(in the rows, 128 means zero)
Each named move below is a turn or a mirror, shown by a few rows before and after it. Which moves, in which order, take the first row of each later pair to the second? The first pair is answered.
j_517:
[116 107 120 105 127 134 119  97 128 163 122]  ->  [121 122 121  89 126 132 122 106 127 166 117]
[136 115 118 156 111 139 121 126 150 119 125]  ->  [144 146 121 133 107 139 127 146 150 126 116]
[130 131 132 104 139 134 148 123 128 131 133]  ->  [125 115 133 119 138 139 144 110 129 128 137]
[151 114 159  98 148 100 101  74  53 187 115]  ->  [150 115 160  95 146 104  99  77  53 186 112]
j_400:
[137 104 142 165 133 130 146  88 134 167 143]  ->  [146 121 134 185 116 138 145 115 145 138 166]
[121 113 122 143 123 136 126 133 159 101 155]  ->  [113  90 128 121 147 127 123 100 145 139 130]
[121  80 118 143 105 124 157 142 134 111 158]  ->  [111  63 120 130 119 118 157 116 123 136 139]
j_738:
[138 155 133 107 116 131 129 169 129  99 135]  ->  [127 120 130 117 120 146 139 155 139  87 157]
[105  68 116 136 156 142 131  74 112 147 145]  ->  [120 106 122 158 140 109  97  81  83 165 104]
[144 160 139 135 109 117 123 143 123 106 130]  ->  [138 149 133 113 112 129 141 147 133 103 146]

Between the rows of a pair lie 2 to 3 moves.
[146 138 134 184 121 135 112 127 113  99 120]  ->  [154 173 136 114 127 141 141 163 128 102 125] => j_517, j_738
[168 166 146 110 134 108 127 132 109 138 108]  ->  [156 136 142  78 148 133 157 124 131 132 133] => j_400, j_738, j_400
[121  83  89 223 102 149 115 107 146  72 191]  ->  [160 180  96 221  77 100  71 151 115  96 127] => j_400, j_738, j_400
[109  71 121 107 138 150 148 109 137 145 139]  ->  [143 153 127  92 119 113 120 151 114 167  89] => j_738, j_517
[130 130 130  86 163  96 110 116 104 190  50]  ->  [130 102 112 217 109 137 105 152 146  67 153] => j_400, j_517
[110 132 125  85 140 143 138 146 150  97 148]  ->  [114 140 127  72 151 124 127 131 130 134 113] => j_738, j_517, j_400
[138 101 126 167 126 107  83  82  84 166  94]  ->  [133  79 126 155 136 116  91  73  87 169 100] => j_738, j_517
[107 141 118  69 129 131 184 159 179 138 142]  ->  [ 82  75 116 115 142 139 176 106 178 138 153] => j_400, j_517
[141 145 140  98 127 141 137 146  71 157  90]  ->  [134 112 131 175 103 164 131 149  92  93 141] => j_517, j_400
[106  84 125  86 144 179 180 131 167  89 182]  ->  [102  52 123 174 129 167 143  96 147  83 175] => j_517, j_738
[148 152 133 183 133 151 110 145 129 108 132]  ->  [156 170 133 168 132 143 107 152 124 119 117] => j_738, j_517, j_738
[103 115 120 112 136 135 147 115 150 140 134]  ->  [114 134 125 149 126 111 118 110 128 149 109] => j_738, j_738
[133  79 120 172 125 161 125  97 138 103 154]  ->  [169 168 129 158 107 115  91 137 108 133  95] => j_738, j_517
[122 101 136 111 141 124 142  92 126 155 134]  ->  [148 154 131 157 104 111 119 141 130 115 142] => j_400, j_738, j_738
[148 174 118 102 149 109 106 116 124 189  79]  ->  [145 172 106  82 136 158 154 165 176 123 152] => j_738, j_400
[162 160 120 147 113 126 115 155 138 119 131]  ->  [144 113 119 159 126 146 128 127 153 107 156] => j_738, j_517
[129 184 109 114 119 128 112 144 125 131 154]  ->  [108 122 114 137 142 130 107  81 109 155 148] => j_400, j_517
[130  96 117 175 121 144 131 136 147  81 178]  ->  [135 126 132  64 158 112 139 117 117 180 100] => j_517, j_400
[142  97 142 172 121 164 118 118 172  78 200]  ->  [130  91 153  62 169 164 152  96 165 146 169] => j_400, j_517, j_738
[108 117 154  80 169 124 135 100 121 184 106]  ->  [116 141 155  78 163 117 129 115 115 185  94] => j_738, j_738, j_517
[126 135 130  87 123 127 135 146 128 145 136]  ->  [122 105 131 150 121 115 107 111 112 148 128] => j_517, j_738
[107  90 112 115 166 131 134  86 129 157 126]  ->  [115 101 111 153 153 113 107  83 114 161 108] => j_400, j_738, j_400
[133 154 132 119 133 108 117 136 122 143 105]  ->  [110  97 127 126 148 134 137 111 140 125 138] => j_738, j_517
[126 117 153 123 122 108 114 123 104 155  99]  ->  [119 101 154 142 122 111 114 115 107 148 105] => j_400, j_517, j_400
[154 210 144 158  79  84  89 153 102 106 116]  ->  [140 165 141 212  77  97  80 126 108  81 141] => j_400, j_517, j_400
[135 172 112 122 117 151 151 165 157  84 168]  ->  [104 105 126  91 166 135 143  74 121 167 112] => j_400, j_517
[112 173 116  71 141  86 142 155 128 140  84]  ->  [ 97 129 108  82 138 130 177 159 163  87 154] => j_400, j_738
[ 99 130  99 170 148 112 113  97 136  90 140]  ->  [108 166  98 100 149 125 145 137 154  90 150] => j_517, j_738
[146 179 131  59 136 116 139 143 123 155  85]  ->  [141 173 125  46 133 137 159 157 141 133 113] => j_738, j_738, j_517
[100  96 103 154 138 136 182 143 152  81 195]  ->  [ 96  77 118 179 156  86 134  78  93 155 113] => j_400, j_738
[126 148 142  89 143  94 124 117 113 172  93]  ->  [136 160 129 172 102 108 111 156 131  94 142] => j_517, j_400, j_738
[151 160 128  68 137 127 138 149 133 160 121]  ->  [130 107 123  78 146 155 158 131 154 134 159] => j_738, j_517
[125 117 115 152 117 150 134 137 142  97 167]  ->  [136 165 120 100 120 138 145 164 137 121 142] => j_400, j_517, j_400
[145 129 118 191 108 131 127 158 116 119 143]  ->  [140 121 119 194 112 131 124 149 114 123 141] => j_738, j_517
[151 142 166 127 111  88 146 209  95 121 113]  ->  [120  56 159 146 128 125 168 170 119  93 167] => j_738, j_517
[120  95 120 167 124 133 119 108 124 111 143]  ->  [138 155 128  91 130 116 128 140 117 151 101] => j_517, j_400
[160 179 113 145 118 123 162 197 137  74 138]  ->  [114  61 124 151 174 113 152  72 101 149  99] => j_517, j_400
[135  98  98 194 120 113 102 103 123 117 134]  ->  [156 168 109 105 129  91 110 136 114 161  87] => j_517, j_400
[ 97  76 127 173 133 118 105  66 101 164 119]  ->  [107  89 116 209 107 134 106  98 120 112 159] => j_517, j_400, j_517
[116 106 120 153 120 125 136 122 152  90 146]  ->  [129 147 130  82 134 107 143 135 140 134 103] => j_400, j_517
